Each named turn below is shown by a few rows before and after it. Which turns, in which order, take the first row of each later pair to the second? The first pair is answered.
turn J_351:
[ -3   0   1  -2 -15  -9  -6 -12  11  -1 -14 -19  -8  -2   6   9   8  13
   1   5   7] |-> [ -1  -1   9  -5 -20  -5   1 -11   9   4 -11 -11   4  -8   9   3   4  15
  12   3   4]
[  8   0  11  -9   3  -1   3   5 -16   6   5  17   8   3   1  -9  -9  -5
  10   7  -7] |-> [  7   2   3  -8  12  -2   1   8 -17   2   7  16   4  11  -3  -7 -11  -9
   0   6  -6]
[-13  -6  -9  -9  10  -9   6  -1   3  22  -9 -12   2   3  19   4   1   3
  -9 -10   2] |-> [-13  -6  -8 -10   9 -11   5  -1   4  22 -10 -12   2   0  18   6   2   2
  -7 -10   3]
[ -3   2  -9   1  -4 -15  -4 -10  10  -7 -13 -21  -8   3   3  10  -1   7
 -13   1   9] |-> [ -4   1   0   0 -18 -13   1 -13  13  -4 -15 -18  -3  -5   8   8   1  11
  -1   2   8]
turn J_909:
[ -1   1  -1  -5  -4 -19   1  -7  -6 -10   1  -6  -3   4  -3   3  -6   9
 -15   0  -3] |-> [ -2   2  -4   0   6  -7  -9  -5  -5 -10   6  -2 -13   7  -9   1  -1  -3
 -16   5  -5]
[ -3   0  -8   9   7   8 -13   2   2   3   3   1  -6  -5 -10  -4   1 -14
   9  10   5] |-> [  0  -1   4   3  -4   6  -1   3  -3   6   3   8   9 -12  -7  -7  -3  -7
  21   6   1]
[-14  -7  -3 -13 -20   0   5   1   4  -1   2  17  -2  -7   0   4   1  -4
  13   0  -7] |-> [-16  -6  -8 -14 -22 -12   4  -4   6  -4  -7   7  -3  -5   4   9   2   2
   7  -3  -3]
[ -7   5   2  -7 -10   5  -8 -11  -7   0  19  12 -10   2 -16  -4  -6  -8
  -7  10 -13] |-> [ -7   3   9 -11 -20  -4   2 -11 -10   0  13  13   0  -3 -13  -4 -10   2
  -3   5 -13]
turn J_190:
[  6   2  -2  -5 -16  -1  -2  -6 -21 -18   6  -8 -12   6   2   9   7  -9
   0  -5  -2] |-> [  6   0 -11  -3  -2   0  -4  -3 -12 -18  -4 -14 -13   9   7   9  10 -12
  -8  -7   4]
[-4 -3  4  3  2  5 -7  1 -7 -2  9  3 -6 -2 -4  3 -2 -1 -4  1 -5] |-> [-3 -4 -2  2 11  4 -8  2  2  0  0 -2 -5  1  1  4  2 -2 -9 -1  2]
[  0  -9   7  -8 -13  -6   6  -6  -8   0   8  12   9  -9  -2   4   2   7
  -9   3  -6] |-> [ -1  -8  -1  -6   1  -2  -2  -2 -11  -5  12  10   2  -1  -9   5   4  -2
 -20   3  -7]
[ 1  4  3 -4 -5 -3 -6 -4  1 -3 -2 -2  1  0  2  3 -2  4  4  3  0] |-> [ 0  4  0 -2 -3 -2 -8 -3 -2 -5  1 -1 -1  1  0  4 -2  2  2  3 -2]
Then:
Each pair is 2 to 3 turns apart.
[  2 -10  12  -3  -3  -3   1   4  -3  -3  18   9  11  -5  -7   2   2  -4
   7   3 -12] |-> [  1  -8  -3  -2   9 -15  -5   4   1  -8   7  -7   7   6  -6  11   1  -3
 -14  -2  -4] => J_909 then J_190 then J_190
[  4  -2   9   2  -6   7   6  -3 -12   6  14  18   3  -3  -7  -2  -4   0
  15  -2  -8] |-> [  2   2 -12   1  14 -11  -1  -1 -12  -5   4  -1  -6  14  -9   8  -5   0
 -16  -8   2] => J_909 then J_190 then J_190
[  3  -2   3  -5   3  -7  16  12  -9   4  -5   6  18  -1   0  -3  -3   7
  -3 -14   4] |-> [  0   1  -9   1   5 -14   3   6   2  -2 -13 -13   5   5   2   6   2   8
 -16 -10  12] => J_909 then J_351
[ -3  -1  -5   3  -5   5 -11  -4   3  -8   6   0  -5  -2  -7   3   3  -8
   1   5  -3] |-> [ -4   1  -3  -2 -13  -9  -5  -7   4  -9  -3  -7   3  -6  -1   6  -1   1
   0   0  -1] => J_909 then J_909 then J_909
[  8  -5 -17  -2  26   4   5  15 -13  -5   2  -4   0   3  10  -2 -16  -5
 -22 -10   5] |-> [  9  -8  -8  -4  22  10  12  15  -3   4  -7   0  12  -5  20 -10 -15  -3
  -7 -12   9] => J_909 then J_190
[ -4   9  -2  -2 -15  -8  -5 -17  16  -1 -10   0  -5  -4   9  11  10  13
   2  -1   4] |-> [ -5  11  -1  -4 -20 -13  -3 -19   5  -5  -2   1  -5  -2   2  13   5  16
  -1   1   1] => J_190 then J_351 then J_909
[ -4   5 -22  13  15   7 -12   8  21  -5  -8 -21 -16   4  -5   3   9  -9
  -6  -3  28] |-> [ -3   3 -10  14  -2  11  -8   1  30   3 -14 -20 -10 -11   3  -1  13  -3
  13   2  29] => J_190 then J_909
[ -1  -1 -23   3  15  21   1  18 -15   3  10   0 -18  -1 -27   9   0  -8
 -12 -10   1] |-> [  4  -7 -11  -4  10  24  20  23   2  19 -11   6  12 -16  -3  -2   0   2
   9 -19   8] => J_190 then J_909 then J_909
[  6   3 -10   1   7  -1 -19   0   2  -2 -10  -6 -14  10 -10   0  -1 -10
 -13  -1   4] |-> [ 10  -2   7  -8   2   6   0   9 -11   3   0  16  11   3 -13 -11 -10  -7
  -1  -8  -5] => J_909 then J_909 then J_351
[  1   0   1   1  10  -9   5  11   2   4  -1   2   3   3  -6   3   0   3
 -15 -14   3] |-> [  0   0   3   4   2 -11   3   5  13   9 -11  -5   1  -2   1   5   5   4
  -8 -11   6] => J_909 then J_351 then J_190
[  4  -9   7  -2 -11  12   6   5  10  12  -7   3   5 -10  12  -2   0   3
  14  -1   2] |-> [  1  -5  -9   4  -2   6  -6   0  17   6 -15 -12  -9  -2  12   6   4   0
  -2  -1   8] => J_909 then J_909
[ -3  -1  -5   4  -5 -10  -6  -9  12  -6 -13 -18 -11   7   4   3   4  -1
  -9   2   7] |-> [ -3  -2  -1   8  -7  -1 -12 -11  13  -3  -5 -13 -19   3   0   1   7  -7
  -1   9   4] => J_190 then J_909
[-11  -1  22  -7 -36 -15   9  -5 -29  -9  23   3   9  -7 -27  -8 -10   6
   7  -9 -20] |-> [-12  -2 -15  -3  -2 -35  -6  -3   1 -17 -15 -36  -3   9 -11   7  -1   6
 -34 -19   6] => J_909 then J_190 then J_190
[  1 -12 -18  -4  17 -11  -3   5  21   3 -31  -6   7   3  15   0   4  -4
 -16 -13  11] |-> [ -3  -4  -8  -2   3  -6 -11   3 -22 -12  18  15 -13  12 -24   1  -7 -16
 -18   0 -17] => J_190 then J_190 then J_190
